0: [-0.7  0.8  0.2 -0.5 -0.3 -0.3 -0.4 -0.8  0.   0.  -1.1  0.   0.4  0.1
 -0.4 -0.1  0.3 -0.8  0.4  0.1 -0.6  0.7  0.  -0.1  1.  -0.6 -1.   0.8
  0.3 -0.1  0.3  0.3]
1: [ 1.2 -0.8  0.   0.1  0.7 -0.2  0.6  1.3  0.7  0.   1.6 -0.7 -0.9  0.4
  0.4  0.  -0.6  1.4 -1.  -0.3  1.1 -0.5  0.4 -0.3 -0.9  1.1  1.1 -1.9
 -0.8  0.3 -0.3 -0.1]
2: [ 1.3 -0.3  0.  -0.6  0.7 -0.1  0.3  0.8  1.  -0.5  1.6 -0.5 -1.1  0.4
  0.2  0.  -0.2  0.7 -1.5  0.4  0.5 -0.5  0.7  0.1 -0.1  0.6  0.3 -1.6
 -0.3  0.5  0.3  0.2]
3: [ 0.9 -1.4 -0.5  1.   0.4  0.5  0.5  1.2 -0.2  0.1  1.6  0.1 -0.5 -0.2
  0.6  0.1 -0.6  1.4 -0.5 -0.3  1.1 -1.  -0.3 -0.1 -1.7  0.9  1.8 -1.1
 -0.4  0.1 -0.6 -0.6]
4: [-0.9  0.3 -0.4  0.7 -0.9  0.6 -0.5 -1.1 -1.   0.  -1.5  0.9  0.9 -0.7
  0.  -0.2  0.3 -0.8  0.9 -0.2 -1.   0.  -0.3  0.4 -0.4 -0.7  0.   1.8
  1.  -0.5  0.2 -0.3]
5: [-2.   1.4  0.5  0.  -0.7 -2.  -0.2 -1.  -1.   1.7 -1.9 -0.6  1.8  1.3
 -1.2  0.8  0.2 -0.6  1.6  0.3  0.1  2.6 -1.2 -1.7  2.8 -0.7 -1.5  1.5
 -0.6 -0.4 -0.8  0.6]
6: [-1.4  3.1  1.6 -3.6 -0.3 -0.1 -1.3 -2.6  2.1 -1.6 -3.8 -0.2  0.1 -0.5
 -1.  -1.3  1.7 -3.8  1.   0.3 -3.1  1.4  1.7  1.3  3.5 -2.2 -4.6  2.1
  1.1  0.   2.2  1.6]
7: [ 1.1 -1.   0.  -0.1  0.6  1.1  0.3  0.9  0.8 -0.9  1.   0.1 -1.1 -0.8
  0.6 -0.6 -0.1  0.5 -0.5 -0.3  0.3 -1.5  0.6  0.8 -1.5  0.6  0.7 -1.2
 -0.1  0.2  0.1 -0.4]
8: [ 1.6 -0.8 -0.1 -0.5  0.8  1.   0.2  0.8  0.9 -1.1  1.6  0.2 -1.4 -0.5
  0.6 -0.4 -0.1  0.3 -1.3  0.2  0.1 -1.5  0.8  1.  -1.1  0.4  0.5 -1.4
  0.1  0.5  0.5 -0.2]
9: [ 1.  -0.9 -0.3 -0.3  0.4  1.9  0.   0.3  0.3 -1.6  0.6  1.2 -1.  -1.4
  0.7 -0.6  0.3 -0.4 -0.3  0.  -0.6 -1.9  0.5  1.6 -1.6  0.   0.1 -0.3
  0.7  0.2  0.6 -0.6]
10: [ 1.3 -0.5  0.  -0.5  0.7  0.   0.4  1.   0.9 -0.4  1.9 -0.5 -1.   0.4
  0.3  0.  -0.3  0.9 -1.5  0.3  0.6 -0.6  0.6  0.  -0.3  0.7  0.6 -1.8
 -0.4  0.5  0.2  0.1]
11: [ 0.2 -0.5  0.   0.2 -0.1  0.7  0.   0.2  0.4 -0.3 -0.2  0.1 -0.4 -0.7
  0.4 -0.5  0.   0.1  0.  -0.6 -0.3 -0.7  0.4  0.5 -1.1  0.2  0.6 -0.1
  0.1 -0.1  0.2 -0.1]
12: [ 0.3 -1.2 -0.7  0.7 -0.1  2.7 -0.1 -0.3 -1.  -1.5 -0.3  2.3 -0.2 -2.1
  0.7 -0.6  0.4 -0.7  0.9 -0.2 -0.8 -2.2 -0.3  1.8 -2.4 -0.4  0.6  1.
  1.1 -0.2  0.2 -1.1]
13: [ 0.8 -2.  -1.1  1.2  0.1  3.8  0.   0.1 -1.2 -2.   0.2  3.  -0.5 -2.9
  1.2 -0.8  0.4 -0.6  0.7 -0.3 -0.8 -3.4 -0.3  2.5 -3.7 -0.2  1.2  0.8
  1.5 -0.1  0.2 -1.7]
14: [-0.1 -1.5 -0.9  1.4 -0.3  2.8  0.  -0.3 -1.8 -1.1 -0.6  2.6  0.3 -2.3
  0.7 -0.4  0.3 -0.6  1.6 -0.3 -0.6 -2.2 -0.9  1.6 -2.8 -0.5  0.9  1.6
  1.2 -0.4 -0.3 -1.5]
15: [ 1.2 -0.3  0.  -0.6  0.7 -0.2  0.3  0.8  1.  -0.3  1.6 -0.6 -1.1  0.5
  0.3 -0.1 -0.3  0.7 -1.6  0.3  0.5 -0.4  0.8  0.  -0.1  0.6  0.3 -1.6
 -0.3  0.5  0.3  0.2]
16: [ 0.4 -0.1  0.1 -0.1  0.   0.4  0.   0.1  0.7 -0.4 -0.1 -0.3 -0.6 -0.5
  0.3 -0.5  0.   0.2 -0.4 -0.5 -0.2 -0.6  0.7  0.5 -0.8  0.2  0.4 -0.3
  0.1  0.   0.5  0. ]
17: [ 0.3 -0.4  0.1  0.2  0.   0.7  0.1  0.1  0.4 -0.5 -0.2  0.1 -0.3 -0.6
  0.4 -0.5  0.   0.   0.1 -0.6 -0.2 -0.7  0.4  0.6 -1.2  0.2  0.5  0.
  0.1 -0.1  0.2 -0.1]
18: [-3.9  3.7  1.5  0.1 -0.9 -8.4  0.3 -0.5 -0.9  6.2 -1.8 -4.9  3.8  6.4
 -3.2  3.1 -0.9  1.5  1.4  0.8  2.6  8.4 -2.6 -6.7  8.2  0.2 -2.3  0.5
 -3.5 -0.5 -2.6  2.5]
19: [-1.8 -1.2 -1.   2.3 -1.1  3.1 -0.3 -1.3 -3.  -0.7 -2.8  3.5  1.6 -2.9
  0.4 -0.4  0.8 -1.5  3.6 -0.7 -1.3 -1.8 -1.9  1.6 -2.7 -1.2  0.4  3.6
  1.5 -1.  -0.7 -1.8]
20: [ 1.  -0.9 -0.3 -0.2  0.4  1.9  0.   0.1  0.2 -1.6  0.6  1.2 -0.9 -1.4
  0.7 -0.7  0.3 -0.4 -0.3  0.1 -0.5 -1.9  0.5  1.6 -1.6  0.   0.2 -0.3
  0.7  0.2  0.5 -0.6]
21: [-0.2  0.1 -0.2  0.4 -0.3  0.1 -0.2 -0.3 -0.4  0.3 -0.2  0.1  0.3  0.
  0.1  0.  -0.1 -0.1 -0.1 -0.1 -0.2  0.   0.   0.  -0.2 -0.1  0.4  0.5
  0.3 -0.1  0.1 -0.1]
22: [ 0.8 -1.4 -0.8  0.9  0.2  2.2  0.1  0.3 -0.7 -1.1  0.8  1.6 -0.6 -1.5
  0.9 -0.4 -0.1  0.1  0.  -0.1  0.  -2.2 -0.1  1.4 -2.5  0.2  1.2  0.
  0.7  0.   0.  -1.1]
23: [ 1.3 -0.5  0.  -0.4  0.7  0.   0.3  1.   0.9 -0.4  1.9 -0.5 -1.1  0.4
  0.3  0.  -0.3  0.9 -1.5  0.3  0.7 -0.6  0.7  0.1 -0.4  0.7  0.5 -1.7
 -0.3  0.5  0.1  0.2]
24: [ 1.1 -0.6 -0.1 -0.3  0.6  0.5  0.2  0.7  0.6 -0.5  1.5 -0.1 -1.  -0.1
  0.5 -0.1 -0.2  0.6 -1.2  0.1  0.3 -0.9  0.6  0.4 -0.8  0.5  0.6 -1.3
  0.   0.3  0.3 -0.1]
25: [ 0.8 -1.9 -1.1  1.2  0.   3.7  0.   0.  -1.2 -2.   0.1  3.  -0.6 -2.9
  1.2 -0.8  0.4 -0.6  0.7 -0.3 -0.8 -3.4 -0.2  2.5 -3.7 -0.2  1.3  0.9
  1.5 -0.1  0.2 -1.6]
26: [ 0.6 -1.1 -0.8  0.5 -0.1  3.2 -0.3 -0.5 -0.6 -2.  -0.4  2.4 -0.5 -2.6
  0.9 -0.9  0.5 -1.1  0.5 -0.3 -1.3 -2.7  0.2  2.4 -2.8 -0.6  0.5  1.1
  1.6 -0.1  0.7 -1.1]
27: [-2.2  2.7  1.2 -1.1 -0.4 -4.6 -0.1 -0.8  0.1  2.8 -1.5 -2.6  1.9  3.4
 -1.9  1.5 -0.1 -0.1  0.6  0.6  0.7  4.8 -0.9 -3.3  5.3 -0.4 -2.4  0.5
 -1.7 -0.2 -0.8  1.8]
28: [ 1.9 -1.8 -0.3  0.5  0.9  1.   0.7  1.7  0.6 -0.6  2.4 -0.1 -1.5 -0.4
  0.9 -0.2 -0.7  1.7 -1.3 -0.3  1.2 -1.9  0.5  0.5 -2.4  1.3  1.9 -2.3
 -0.4  0.4 -0.2 -0.6]
29: [ 0.9 -1.  -0.1  0.2  0.5  0.8  0.4  0.9  0.5 -0.7  0.9  0.  -0.8 -0.6
  0.5 -0.3 -0.2  0.8 -0.3 -0.4  0.6 -1.2  0.3  0.5 -1.6  0.6  0.8 -1.1
 -0.3  0.1  0.  -0.4]

[-0.9  0.3 -0.4  0.8 -0.9  0.6 -0.5 -1.1 -1.   0.1 -1.4  0.9  0.9 -0.8
  0.  -0.1  0.3 -0.8  0.9 -0.2 -1.   0.  -0.3  0.4 -0.4 -0.8  0.1  1.9
  0.9 -0.4  0.2 -0.3] 4
[ 1.9 -0.9 -0.2 -0.5  0.9  1.   0.3  1.   1.  -1.1  2.1  0.1 -1.6 -0.4
  0.7 -0.4 -0.3  0.7 -1.7  0.2  0.4 -1.6  0.9  0.8 -1.2  0.6  0.6 -1.9
  0.1  0.5  0.5 -0.1] 8
[ 0.9 -1.3 -0.4  0.6  0.4  1.8  0.3  0.6 -0.1 -1.1  0.7  1.  -0.8 -1.4
  0.7 -0.4  0.   0.3  0.  -0.4  0.1 -1.9  0.1  1.1 -2.3  0.3  1.  -0.4
  0.3  0.   0.  -0.8] 22
[-4.2  4.1  1.7 -0.3 -1.1 -8.2  0.1 -1.  -0.6  5.9 -2.5 -4.8  3.8  6.1
 -3.2  2.9 -0.6  0.8  1.6  0.7  2.   8.4 -2.3 -6.3  8.4 -0.2 -2.8  1.1
 -3.2 -0.5 -2.2  2.7] 18
[-1.  -0.2 -0.4  1.  -0.6  0.7 -0.1 -0.6 -1.6  0.2 -1.2  1.2  1.  -0.7
 -0.1  0.2  0.2 -0.5  1.6 -0.1 -0.3 -0.1 -1.1  0.1 -0.5 -0.5  0.1  1.6
  0.4 -0.5 -0.6 -0.6] 4
[-1.5 -0.6 -0.9  2.  -1.2  2.5 -0.5 -1.3 -2.4 -0.5 -2.4  2.6  1.3 -2.4
  0.4 -0.5  0.5 -1.3  2.5 -0.7 -1.4 -1.4 -1.1  1.3 -2.5 -1.   0.8  3.3
  1.5 -0.9 -0.2 -1.3] 19
[-6.3  5.9  2.2  0.1 -1.7 -9.9  0.3 -1.3 -1.6  9.2 -3.5 -6.9  5.9  9.3
 -4.9  4.6 -1.   1.5  2.5  1.2  3.4  9.9 -4.  -9.8  9.9 -0.3 -3.9  1.6
 -4.9 -0.8 -3.8  3.8] 18
[ 1.9 -1.7 -0.3  0.5  0.9  0.9  0.8  1.7  0.6 -0.6  2.5 -0.1 -1.5 -0.5
  0.9 -0.2 -0.6  1.7 -1.3 -0.4  1.2 -1.8  0.4  0.5 -2.4  1.3  2.  -2.2
 -0.5  0.4 -0.1 -0.7] 28
[-1.7 -1.1 -1.   2.2 -1.2  3.1 -0.3 -1.3 -3.1 -0.7 -2.8  3.5  1.6 -2.9
  0.4 -0.4  0.7 -1.5  3.6 -0.7 -1.3 -1.8 -1.9  1.6 -2.7 -1.2  0.5  3.6
  1.6 -1.  -0.7 -1.7] 19
[-0.6  0.1 -0.2  0.2 -0.5  1.  -0.4 -0.8 -0.6 -0.5 -1.2  1.   0.4 -1.
  0.  -0.4  0.4 -1.   0.9 -0.1 -0.9 -0.4 -0.1  0.8 -0.5 -0.7 -0.4  1.4
  0.8 -0.3  0.3 -0.3] 4
[-1.   1.2  0.6 -1.3 -0.3  0.3 -0.6 -1.4  0.2 -0.7 -2.1  0.5  0.4 -0.6
 -0.5 -0.5  0.9 -1.9  1.1  0.2 -1.4  0.4  0.3  0.7  1.2 -1.2 -2.1  1.6
  0.7 -0.1  0.7  0.5] 0
[-0.3  1.   0.5 -1.   0.  -0.6 -0.3 -0.6  0.6 -0.1 -0.6 -0.5  0.   0.4
 -0.4 -0.1  0.3 -0.8 -0.1  0.2 -0.5  0.8  0.4  0.   1.3 -0.5 -1.3  0.2
  0.1  0.1  0.4  0.6] 0
[ 0.3  0.3  0.3 -0.7  0.2  0.1 -0.1 -0.1  0.7 -0.5 -0.1 -0.2 -0.5 -0.1
  0.1 -0.4  0.2 -0.4 -0.4 -0.1 -0.4 -0.1  0.6  0.4  0.2 -0.1 -0.4 -0.2
  0.1  0.1  0.5  0.3] 16
[-2.2  2.7  1.2 -1.  -0.4 -4.6 -0.2 -0.9  0.1  2.8 -1.4 -2.7  2.   3.5
 -1.9  1.5 -0.1 -0.1  0.7  0.7  0.7  4.9 -0.9 -3.2  5.3 -0.5 -2.4  0.5
 -1.6 -0.1 -0.8  1.8] 27
[-2.2  2.7  1.2 -1.  -0.5 -4.5 -0.1 -0.9  0.1  2.9 -1.5 -2.7  1.9  3.4
 -1.9  1.4  0.  -0.1  0.6  0.8  0.7  4.8 -1.  -3.2  5.4 -0.5 -2.4  0.5
 -1.6 -0.1 -0.8  1.8] 27
[-1.4  3.1  1.6 -3.7 -0.4 -0.2 -1.3 -2.4  2.  -1.5 -3.8 -0.3  0.  -0.5
 -1.  -1.3  1.7 -3.7  1.   0.3 -3.   1.4  1.7  1.3  3.5 -2.2 -4.6  2.1
  1.1  0.   2.2  1.6] 6
[ 1.9 -1.8 -0.4  0.6  0.8  1.   0.7  1.7  0.7 -0.7  2.5  0.  -1.5 -0.4
  0.9 -0.2 -0.6  1.7 -1.3 -0.4  1.2 -1.9  0.4  0.4 -2.4  1.4  2.  -2.2
 -0.4  0.4 -0.2 -0.7] 28
[-2.3  2.8  1.2 -1.  -0.4 -4.6 -0.1 -0.7  0.1  2.8 -1.5 -2.6  2.   3.4
 -1.9  1.4 -0.1 -0.1  0.6  0.8  0.7  4.8 -0.9 -3.2  5.4 -0.5 -2.4  0.5
 -1.7 -0.1 -0.9  1.7] 27
[-6.3  5.9  2.3  0.1 -1.7 -9.9  0.2 -1.3 -1.6  9.2 -3.5 -6.9  6.   9.3
 -4.9  4.7 -1.   1.5  2.6  1.3  3.4  9.9 -4.  -9.8  9.9 -0.3 -3.9  1.6
 -4.9 -0.8 -3.7  3.8] 18
[-0.1 -0.6 -0.5  0.6 -0.3  1.9 -0.2 -0.5 -0.9 -0.9 -0.6  1.6  0.1 -1.6
  0.5 -0.4  0.3 -0.7  0.7 -0.2 -0.8 -1.4 -0.2  1.3 -1.7 -0.4  0.4  1.2
  1.  -0.2  0.2 -0.8] 12
[ 1.1 -0.5 -0.2 -0.3  0.5  0.5  0.1  0.5  0.7 -0.6  1.3  0.  -0.9 -0.2
  0.4 -0.2 -0.2  0.3 -1.2  0.1  0.1 -0.9  0.7  0.5 -0.7  0.4  0.5 -1.1
  0.2  0.4  0.5 -0.1] 24
[-0.9  0.3 -0.4  0.7 -0.9  0.7 -0.5 -1.1 -1.   0.1 -1.4  0.8  0.9 -0.7
  0.1 -0.1  0.3 -0.8  0.9 -0.2 -1.  -0.2 -0.3  0.4 -0.4 -0.8  0.   1.9
  0.8 -0.5  0.2 -0.3] 4
[-4.7  5.   2.  -1.2 -1.3 -8.3 -0.3 -1.7 -0.4  5.7 -3.6 -4.8  4.1  6.1
 -3.6  2.6 -0.2 -0.2  2.1  1.   1.3  9.  -2.1 -6.2  9.6 -0.9 -4.1  1.7
 -2.9 -0.7 -1.8  3.1] 18
[-1.   1.9  0.9 -2.2 -0.3  0.5 -0.9 -1.9  1.1 -1.3 -2.7  0.3  0.  -0.8
 -0.6 -1.   1.2 -2.7  0.9  0.2 -2.2  0.4  1.1  1.2  1.8 -1.6 -3.   1.8
  1.1 -0.1  1.5  0.9] 6
[-0.5  0.9  0.4 -0.6  0.  -1.3 -0.1 -0.3  0.2  0.7 -0.4 -0.8  0.4  1.1
 -0.6  0.4  0.  -0.2  0.1  0.4  0.1  1.4 -0.1 -0.8  1.9 -0.2 -1.1  0.
 -0.4  0.1 -0.1  0.6] 0
[-2.2  2.7  1.1 -1.1 -0.5 -4.6 -0.2 -0.8  0.1  2.9 -1.5 -2.6  1.8  3.5
 -1.9  1.4 -0.1 -0.1  0.7  0.8  0.7  4.9 -0.9 -3.3  5.4 -0.4 -2.5  0.5
 -1.6 -0.1 -0.8  1.8] 27
[ 0.1 -0.1 -0.4  0.4 -0.3  0.3 -0.2 -0.2 -0.2  0.1  0.   0.2  0.1 -0.1
  0.3  0.   0.   0.  -0.4 -0.1 -0.2 -0.3  0.1  0.1 -0.4 -0.1  0.6  0.3
  0.4 -0.1  0.3 -0.2] 21
[ 1.2 -1.6 -0.6  0.8  0.4  1.8  0.3  0.8 -0.2 -0.9  1.4  1.1 -0.9 -1.2
  0.9 -0.3 -0.3  0.6 -0.4 -0.2  0.4 -2.   0.1  1.  -2.5  0.6  1.5 -0.7
  0.4  0.1  0.  -1. ] 22
[-0.9  1.2  0.6 -0.5 -0.1 -2.4  0.  -0.2  0.   1.4 -0.4 -1.4  0.9  1.8
 -0.9  0.8 -0.1  0.2  0.   0.5  0.6  2.4 -0.4 -1.7  2.7 -0.1 -1.1  0.
 -0.9  0.  -0.5  0.9] 5
[ 1.8 -1.  -0.2 -0.6  0.8  1.   0.3  1.   1.  -1.2  2.2  0.1 -1.6 -0.4
  0.7 -0.4 -0.2  0.6 -1.7  0.2  0.4 -1.5  1.   0.7 -1.2  0.8  0.7 -1.9
  0.1  0.5  0.5 -0.2] 8
[ 0.1 -0.1 -0.3  0.4 -0.3  0.2 -0.2 -0.3 -0.3  0.   0.1  0.1  0.  -0.2
  0.2  0.  -0.1  0.  -0.3 -0.1 -0.2 -0.3  0.1  0.1 -0.5  0.   0.5  0.4
  0.4  0.   0.2 -0.2] 21
[ 0.1 -0.1 -0.3  0.4 -0.3  0.2 -0.2 -0.2 -0.3  0.   0.1  0.1  0.1 -0.1
  0.2  0.  -0.1  0.  -0.4  0.  -0.2 -0.2  0.2  0.2 -0.6 -0.1  0.5  0.3
  0.4 -0.1  0.2 -0.1] 21
[-1.2  1.5  0.7 -0.8 -0.1 -2.5 -0.1 -0.5  0.1  1.4 -0.8 -1.4  0.9  1.8
 -1.1  0.8  0.  -0.2  0.3  0.4  0.3  2.6 -0.4 -1.7  3.  -0.3 -1.5  0.2
 -0.9  0.  -0.4  1. ] 5
[ 1.  -1.1 -0.4  0.6  0.3  0.9  0.3  0.8  0.1 -0.4  1.2  0.2 -0.7 -0.5
  0.6 -0.2 -0.4  0.9 -0.6 -0.3  0.5 -1.3  0.2  0.5 -1.7  0.7  1.3 -0.9
  0.   0.2 -0.1 -0.5] 29
[-1.1  1.1  0.2  0.3 -0.4 -2.5  0.  -0.2 -0.5  2.  -0.4 -1.4  1.3  2.
 -0.9  1.  -0.4  0.6  0.1  0.3  0.7  2.5 -0.8 -2.   2.3  0.  -0.3  0.3
 -0.9 -0.2 -0.7  0.7] 5
[-1.4  3.1  1.6 -3.7 -0.4 -0.1 -1.4 -2.5  2.1 -1.5 -3.8 -0.3  0.  -0.4
 -1.  -1.4  1.7 -3.8  1.   0.3 -3.   1.3  1.7  1.3  3.5 -2.2 -4.7  2.
  1.1 -0.1  2.1  1.6] 6
[-2.2 -0.8 -1.3  2.8 -1.9  3.3 -0.8 -2.1 -3.7 -0.5 -3.5  3.8  2.2 -3.2
  0.5 -0.5  0.8 -2.   3.6 -0.8 -1.9 -1.8 -1.8  1.7 -3.1 -1.6  0.9  4.9
  2.2 -1.3 -0.4 -1.9] 19
[-1.7 -1.2 -1.   2.2 -1.1  3.1 -0.4 -1.3 -3.1 -0.7 -2.7  3.5  1.6 -2.9
  0.4 -0.3  0.7 -1.6  3.5 -0.6 -1.3 -1.8 -1.8  1.6 -2.7 -1.3  0.5  3.6
  1.5 -0.9 -0.6 -1.7] 19
[-0.9  0.3 -0.4  0.7 -0.8  0.6 -0.6 -1.1 -1.1  0.1 -1.5  0.9  0.9 -0.7
  0.  -0.2  0.3 -0.8  0.8 -0.3 -0.9  0.  -0.3  0.3 -0.5 -0.7  0.1  1.8
  0.9 -0.4  0.2 -0.2] 4
[ 0.9 -1.   0.   0.2  0.5  0.8  0.4  0.9  0.5 -0.6  0.9  0.1 -0.8 -0.6
  0.5 -0.4 -0.1  0.7 -0.3 -0.4  0.4 -1.2  0.3  0.5 -1.6  0.7  0.9 -1.
 -0.2  0.2 -0.1 -0.4] 29
[ 0.8 -1.5 -0.8  0.9  0.1  2.1  0.1  0.4 -0.8 -1.1  0.8  1.6 -0.6 -1.6
  0.9 -0.4 -0.1  0.1  0.  -0.1 -0.2 -2.2 -0.2  1.3 -2.5  0.2  1.3  0.
  0.7  0.   0.  -1. ] 22
[-6.4  5.9  2.3  0.  -1.7 -9.9  0.2 -1.3 -1.6  9.2 -3.5 -6.9  6.   9.3
 -4.9  4.6 -1.1  1.5  2.5  1.3  3.3  9.9 -4.  -9.8  9.9 -0.3 -3.9  1.6
 -4.9 -0.9 -3.7  3.8] 18
[ 0.   0.1 -0.2  0.2 -0.2 -0.2 -0.1 -0.1 -0.1  0.3  0.  -0.2  0.2  0.3
  0.1  0.2 -0.1  0.1 -0.3  0.   0.   0.2  0.  -0.2  0.2  0.   0.3  0.1
  0.1  0.   0.1  0. ] 21
[ 0.8 -1.5 -0.8  0.9  0.1  2.1  0.1  0.3 -0.7 -1.1  0.7  1.6 -0.6 -1.5
  0.9 -0.4  0.   0.2  0.  -0.2 -0.1 -2.1 -0.1  1.4 -2.5  0.1  1.2  0.
  0.8  0.   0.  -1.1] 22
[ 1.1 -0.9  0.1  0.1  0.7 -0.3  0.6  1.3  0.7  0.   1.6 -0.8 -0.8  0.3
  0.3  0.  -0.5  1.4 -0.9 -0.3  1.1 -0.5  0.3 -0.3 -0.8  0.9  1.1 -1.8
 -0.8  0.3 -0.3 -0.1] 1
[-1.4  1.3  0.5 -0.2 -0.2 -2.7  0.1 -0.3 -0.4  1.9 -0.8 -1.5  1.4  2.1
 -1.2  1.1 -0.2  0.2  0.6  0.5  0.7  2.8 -1.  -2.2  3.  -0.1 -1.1  0.3
 -1.1 -0.2 -0.8  0.9] 5
[ 2.  -1.8 -0.3  0.6  0.9  0.9  0.7  1.8  0.6 -0.6  2.5  0.  -1.4 -0.5
  0.9 -0.1 -0.6  1.7 -1.4 -0.4  1.2 -1.9  0.4  0.5 -2.3  1.4  2.  -2.3
 -0.4  0.4 -0.2 -0.6] 28
[ 0.7 -0.3  0.1 -0.2  0.1  0.3  0.1  0.4  1.  -0.4  0.4 -0.4 -0.8 -0.3
  0.4 -0.5 -0.2  0.3 -0.7 -0.5  0.  -0.6  0.8  0.4 -0.9  0.4  0.6 -0.7
  0.   0.1  0.4  0. ] 16
[ 1.8 -0.9 -0.2 -0.6  0.9  1.   0.3  1.   1.1 -1.1  2.1  0.  -1.6 -0.5
  0.6 -0.3 -0.1  0.7 -1.7  0.2  0.4 -1.6  0.9  0.9 -1.2  0.6  0.7 -1.9
  0.   0.6  0.5 -0.2] 8
[ 0.3  0.4  0.5 -1.   0.   0.3 -0.4 -0.2  1.4 -0.8 -0.5 -0.4 -0.8 -0.5
  0.2 -0.9  0.2 -0.5 -0.5 -0.4 -0.7 -0.4  1.2  0.8 -0.2 -0.2 -0.4 -0.2
  0.2  0.1  0.9  0.5] 16
[-1.4  0.  -0.7  1.4 -1.2  1.6 -0.6 -1.4 -1.9 -0.1 -2.1  1.9  1.3 -1.5
  0.2 -0.3  0.5 -1.2  1.7 -0.3 -1.3 -0.6 -0.9  0.8 -1.3 -1.   0.3  2.8
  1.3 -0.7  0.  -0.8] 4
[-0.7 -1.3 -0.8  1.9 -0.6  2.   0.1 -0.2 -2.1 -0.3 -1.   2.2  0.8 -1.8
  0.5 -0.1  0.2 -0.3  2.  -0.5 -0.2 -1.5 -1.3  0.8 -2.4 -0.3  1.1  1.8
  0.7 -0.6 -0.8 -1.4] 14
[-1.   0.3 -0.4  0.7 -0.9  0.7 -0.5 -1.  -1.   0.1 -1.4  0.9  0.8 -0.7
  0.  -0.2  0.3 -0.8  0.8 -0.1 -0.9  0.  -0.4  0.4 -0.4 -0.8  0.1  1.8
  0.9 -0.4  0.2 -0.3] 4
[-1.8  0.7  0.   0.9 -0.7 -1.5 -0.1 -0.7 -1.6  1.6 -1.4 -0.1  1.8  1.
 -0.9  0.9  0.  -0.1  1.6  0.2  0.3  1.9 -1.6 -1.5  1.7 -0.4 -0.6  1.5
 -0.5 -0.5 -1.1  0.1] 5
[-0.8 -0.1 -0.6  0.9 -0.8  1.4 -0.4 -0.9 -1.3 -0.3 -1.4  1.4  0.8 -1.3
  0.2 -0.3  0.3 -0.9  1.2 -0.3 -1.  -0.7 -0.5  0.8 -1.1 -0.7  0.3  2.
  1.  -0.4  0.1 -0.7] 4
[-1.2  1.6  0.6 -0.6 -0.3 -2.5 -0.2 -0.6  0.1  1.6 -0.9 -1.4  1.   1.9
 -1.   0.7  0.  -0.2  0.2  0.5  0.3  2.7 -0.4 -1.7  3.  -0.3 -1.4  0.4
 -0.7 -0.1 -0.3  1. ] 5
[-1.8  1.3  0.2  0.4 -0.7 -2.3 -0.2 -0.8 -1.   2.1 -1.4 -0.9  1.8  1.6
 -1.1  1.  -0.1 -0.1  1.1  0.2  0.3  2.6 -1.1 -1.9  2.4 -0.4 -0.8  1.3
 -0.6 -0.4 -0.7  0.6] 5
[-2.2  2.3  1.  -0.7 -0.5 -4.3  0.  -0.7 -0.3  2.9 -1.3 -2.3  1.9  3.3
 -1.8  1.5 -0.2  0.1  0.9  0.8  0.9  4.6 -1.2 -3.2  4.9 -0.3 -2.1  0.6
 -1.6 -0.2 -1.1  1.5] 27
[-1.2  1.5  0.7 -0.8 -0.1 -2.5 -0.1 -0.5  0.1  1.4 -0.8 -1.4  1.   1.8
 -1.1  0.8  0.1 -0.2  0.3  0.4  0.3  2.6 -0.5 -1.7  3.1 -0.3 -1.5  0.2
 -0.9  0.  -0.4  1. ] 5
[ 0.3  0.4  0.5 -1.   0.   0.4 -0.3 -0.3  1.4 -0.8 -0.5 -0.4 -0.8 -0.5
  0.2 -0.8  0.3 -0.6 -0.5 -0.4 -0.8 -0.4  1.2  0.8 -0.2 -0.2 -0.4 -0.2
  0.3  0.   0.9  0.4] 16
[ 1.  -0.9  0.   0.2  0.6 -0.2  0.6  1.3  0.7  0.1  1.6 -0.8 -0.8  0.4
  0.3  0.1 -0.5  1.4 -1.  -0.2  1.2 -0.5  0.3 -0.3 -0.8  1.   1.2 -1.8
 -0.9  0.3 -0.3 -0.1] 1
[ 1.1 -1.   0.  -0.1  0.6  1.1  0.3  0.9  0.8 -0.9  1.   0.1 -1.1 -0.7
  0.6 -0.6 -0.1  0.5 -0.5 -0.3  0.3 -1.5  0.6  0.8 -1.5  0.5  0.7 -1.2
 -0.1  0.2  0.1 -0.3] 7
[ 0.2  0.4  0.2 -0.6  0.   0.1 -0.2 -0.2  0.6 -0.5  0.  -0.2 -0.4 -0.1
  0.1 -0.3  0.1 -0.3 -0.5  0.  -0.5 -0.2  0.7  0.4  0.1 -0.1 -0.3 -0.1
  0.3  0.1  0.6  0.2] 16
[ 0.3  0.5  0.5 -1.   0.   0.4 -0.3 -0.3  1.4 -0.8 -0.5 -0.4 -0.7 -0.5
  0.1 -0.8  0.3 -0.5 -0.4 -0.4 -0.8 -0.4  1.2  0.8 -0.2 -0.1 -0.4 -0.2
  0.3  0.   1.   0.4] 16
[ 1.9 -1.8 -0.4  0.5  0.9  0.9  0.6  1.7  0.6 -0.6  2.5 -0.1 -1.4 -0.4
  0.9 -0.1 -0.6  1.7 -1.3 -0.3  1.1 -1.9  0.5  0.5 -2.3  1.3  2.  -2.3
 -0.4  0.4 -0.2 -0.6] 28
[-0.7 -1.6 -0.9  1.7 -0.5  3.1 -0.1 -0.6 -2.3 -1.1 -1.4  3.1  0.6 -2.7
  0.6 -0.5  0.5 -0.9  2.4 -0.4 -0.9 -2.3 -1.3  1.8 -2.9 -0.7  0.8  2.3
  1.3 -0.5 -0.4 -1.6] 14
[ 1.8 -0.9 -0.2 -0.5  0.9  1.   0.4  1.   1.1 -1.2  2.1  0.1 -1.6 -0.4
  0.7 -0.4 -0.3  0.7 -1.7  0.2  0.3 -1.5  1.   0.8 -1.3  0.7  0.7 -1.9
  0.   0.6  0.5 -0.2] 8
